Each row has a name. Each piece below is followed by the name of the row it came from, unless a question asks for something else. Each question is about the rows just above it. Places in a row count from 0.

[-37  31 -31 -23  16 -12 -13  19  44  18  56 -13 -36  -6 -15   8  24  10
  -6 -36 -84 -16  25  68 -65 -23   2  -5   1] : fes
[ 29 -35   9  -6 -12   1 -26 -12  32  -5  64 -50 -12  25  -8 -40  26  55
  -1 -61  65  27 -17  25 -32  24  26  -5  53] : tes
[-40  44  21  14  86  26 -28  30  15 -32 -13  13 -53  36 -21 -22  15  72
   1  34  33  28  28  66 -61   0  53  22 -11] : vugi
[-65  78  16  19   9 -20   0  17 -18 -31  45 -31 -34  23 -26  19  32  18
  -4 -16 -67 -37  46  57 -68 -67   6   6 -19] : Sapu
[-48  19 -43 -13  61 -17 -31  -7  15 -31  35  33 -32 -20  47 -16  33  26
  11 -29 -10   9   9  48 -46  51   8  38  -4] : Bepen
[  1  28  50  20  39  25  -3  29  46  -4  -4 -28 -19  55 -29 -26  56  44
 -32 -10  61  31  32  71 -59   9  54  41  17] : sogi
[ -46   38  -29   33    5   24   23   66   47   19   30  -57  -23    4
  -57  -41   12   45    0  -34  -24   27   13   65 -103   18   36   -5
  -18] : migi
[-25  30  38 -16  51  37 -16  16  28   1  22  -6 -64  46 -42   8  10  54
   9  15 -38 -15  47  65 -69 -70  29 -13 -10] : zate
[ 61  15 -43 -20  11  33  26  -7 -48  34  48 -31  38  33   9 -32  19   8
 -29  47   9  -4 -10  51 -16 -13 -31 -46 -17] : renag
[-27  34  39 -24  33  26   1   3  31   7  38 -10 -51  41 -26  19  32  18
  -4 -16 -67 -37  15  70 -91  50  34   8   2] : vok
[-43  42  27   8  18  -4 -39   5 -39 -42  55 -36 -64  35 -48 -21 -39  59
   1  12 -25 -15 -56 -21 -32 -44  -3 -21 -34] : Pom
[-65  78  16  19   9 -20   0  17 -18 -31  45 -31 -34  23 -23 -10  12  -5
 -37 -22 -63 -28 -41  -6 -48  -8 -22  39 -59] : luvok
Put [ -4  38   8  51 -46  48   9   9 -10 -29  11  26  33 -16  47 -20 -32  33
  35 -31  15  -7 -31 -17  61 -13 -43  19 -48] back in order: which row is it? | Bepen
q: [  1  28  50  20  39  25  -3  29  46  -4  -4 -28 -19  55 -29 -26  56  44
 -32 -10  61  31  32  71 -59   9  54  41  17] | sogi

[ 38  88   2  82  45 -49 109 -17 -28  53  95  22  83 116]  lupo
[ -28  -17 -104  -38  -74  -24   16   14  -61  -12   46  -65   -9   -8]  dobi
[-67 115  28   9  52 -23 -79  48 -63 -72  65  24 -49  55]  rin
[-67 115 -79  24  52  65 -72   9  56  28 -63 -23  48 -49]  Vek
[-19 -91 -48 -78 -68  40 -80  36 -17 -61 -77 -43 -79 -33]  vinu
[ 63 -29  -9  31 -34 -26   7 -13 -51   0 -30  19 -21 -27]  rez
[  1  34  47 -42  68  83 -51  11   6 -69 -44 -64  45 -88]  zaso
Where in the named rows is [55]? | rin, 13
Row and place of [-29] in the named rows: | rez, 1
[-79 -72 -67 -63 -49 -23   9  24  28  48  52  55  65 115] is which row reordered? | rin
[-79 -72 -67 -63 -49 -23   9  24  28  48  52  56  65 115] is which row reordered? | Vek

[ 18  14 -26  56   7  -9 -10   7  -9] = noro
[ 20   6  -7  17   4   3 -14   3   3] = mapu
[ 2  5 11 -1 -8 -2  3  1 -9] = merib
[-10  56   7  -9 -26  18  -8   8  -9] = lod
[ 35 -25  -7  -1  -6  -3  36   4   7] = fuvu
Row and place of [11] in the named rows: | merib, 2
Which row holds these entries in another order? [-26 -10  -9  -9  -8   7   8  18  56] | lod
Row and place of [-6] in the named rows: | fuvu, 4
Put [ -9   7 -10  -9   7  56 -26  14  18] back in order: which row is it? | noro
Where in the named rows is [17]? | mapu, 3
Row and place of [36] in the named rows: | fuvu, 6

[ -3 -52  48  24  -7  23]  sug
[ -3  51  19 -39   3  20]  fize
[  3  20  52  51 -40  -3]  Muli
[-39  19   3  51  20  -4]  pove
[  3  20 -39  -3  20  51]  suvi
[ 52  20 -40   3  -3  51] is which row reordered? | Muli
q: [-39  19   3  51  20  -4] | pove
Row and place of [-52] in the named rows: | sug, 1
[ 23 -52  48  -3  24  -7] is which row reordered? | sug
Row and place of [-7] in the named rows: | sug, 4
Which row holds these entries in another order? [-39  -3   3  20  20  51] | suvi
Which row holds these entries in another order? [-39  -3   3  19  20  51] | fize

[ 64 -32  69  65] : Mikek
[-33  65  69  64] : Fenu
[ 64  69 -32  64] : Muf
[ 64  69 -32  64] is in which row? | Muf
Put [ 64  69  65 -33] back in order: which row is it? | Fenu
Put [ 64 -32  65  69] back in order: which row is it? | Mikek
[ 65  64 -32  69] is which row reordered? | Mikek
q: [ 64 -32  69  65] | Mikek

